Each row has a name. Each question is about the rows just above it. Places in a row count from 0.

R: [160 101 101 102 101 101]
N: [160 153 159  90 152  99]
V: [160 142 101  90 152  82]
The one value in N and R: | [160]
One entry of V was changed: [160 142 101  89 152  82]. Where, and from what? | 3, [90]
At which places does R hold [160]? | 0
One entry of R was changed: [160 101 101 102 101 100]. Where, and from what? | 5, [101]
Every place of [101] in R: | 1 2 4 5
Places of [142] in row V: | 1

K: [143 137 108 118 157 122 140 150 128 138 123 126]
D: [136 122 136 130 149 128 128 136 114 128 128 148]
P: [135 115 136 129 108 109 122 133 116 109 150 101]
U: [149 156 102 117 156 102 156 156 156 102 151 132]
L: [121 104 164 143  83  98 104 108  91  84 116 159]
Every place of [128] in D: | 5 6 9 10
At which places does U hold [149]? | 0
Every place of [102] in U: | 2 5 9
Whose row is [143 137 108 118 157 122 140 150 128 138 123 126]? | K
Every place of [156] in U: | 1 4 6 7 8
The one value in U and D: | [149]
One entry of U was changed: [149 156 102 117 156 102 156 156 156 102 152 132]. Where, and from what? | 10, [151]

sume: [115 122 104 130 119 136 120]
nuzan: [115 125 139 124 118 137 113]
salus: [152 152 145 141 135 151 132]
vipi: [122 129 132 122 123 110 138]
gono: [110 111 157 145 117 153 133]
levud: [125 138 108 134 121 148 147]
suso: [154 156 147 138 135 146 143]
Every place of [122] in vipi: | 0 3
Which value is in both vipi and salus? | [132]
Shared by suso and vipi: | [138]
Every place of [147] in levud: | 6

niz: [125 128 113 137 135 133 137 126 135 147 142 146 134 129 117 131 144 110
 119 136 111 134 136 124 120 131 149 111 119 130 133 138 136 129 117]
nop: [132 135 126 128 133 106 126 118 114 130 121 131  97 132 145 120 110 139
 134 131 137 132 124 123 135 129 132 135 136 131 121 117 137 138 127]
ganob: [120 130 116 132 135 125 139 124 133 151 145 144 124 140 116 130 144 116
 122 137 117 134 136 110 124 131 150 113 124 135 128 134 144 128 121]
Pefig: [126 135 124 130 133 106 131 106 117 138 121 134  93 141 138 125 134 137
 131 134 134 129 129 109 136 128 136 131 136 134 129 119 142 136 129]
Saro: [140 133 128 130 134 110 122 116 114 124 121 129  98 120 154 118 105 138
 133 128 135 130 120 136 133 130 131 138 132 125 123 120 130 145 123]
fovav: [125 128 113 137 135 133 137 126 135 147 142 146 134 129 117 131 144 110
 119 136 111 134 136 124 120 131 149 111 119 130 133 138 136 128 121]
At which places does Pefig hold [129]? | 21 22 30 34
Changed niz: [125 128 113 137 135 133 137 126 135 147 142 146 134 129 117 131 144 110
 119 136 111 134 136 124 120 132 149 111 119 130 133 138 136 129 117]. Place and old value: | 25, [131]
Every place of [106] in Pefig: | 5 7
One entry of nop was changed: [132 135 126 128 133 106 126 118 114 130 121 131  97 132 145 120 110 139
 134 131 138 132 124 123 135 129 132 135 136 131 121 117 137 138 127]. Where, and from what? | 20, [137]

Vili: [149 153 149 125 141 131 146 134]
Putus: [108  93 152 153 110 148 123 152]
muz: [164 165 149 139 138 152 151 119]
Fogad: [157 157 146 136 137 142 142 126]
Kesel: [158 153 140 133 140 140 124 134]
berus: [103  97 151 149 153 154 124 116]
Kipu: [125 127 148 141 126 154 128 125]
At which places does Kesel hold [140]? | 2 4 5
One entry of Kesel was changed: [158 153 140 133 140 140 125 134]. Where, and from what? | 6, [124]
Which value is in both Putus and Kesel? | [153]
Changed Kesel: [158 154 140 133 140 140 124 134]. Place and old value: | 1, [153]
Which value is in both muz and Putus? | [152]

Geru: [129 127 129 130 127 126 130]
sumu: [148 170 141 137 132 134 130]
nubas: [121 105 170 129 131 134 127]
Nuki: [126 133 115 127 126 125 129]
las: [131 123 143 131 130 130 129]
vanob: [125 132 128 132 125 125 132]
At which places does vanob hold [125]? | 0 4 5
Where does [131 123 143 132 130 130 129] differ from las, and what was there? | 3, [131]
Whose row is [126 133 115 127 126 125 129]? | Nuki

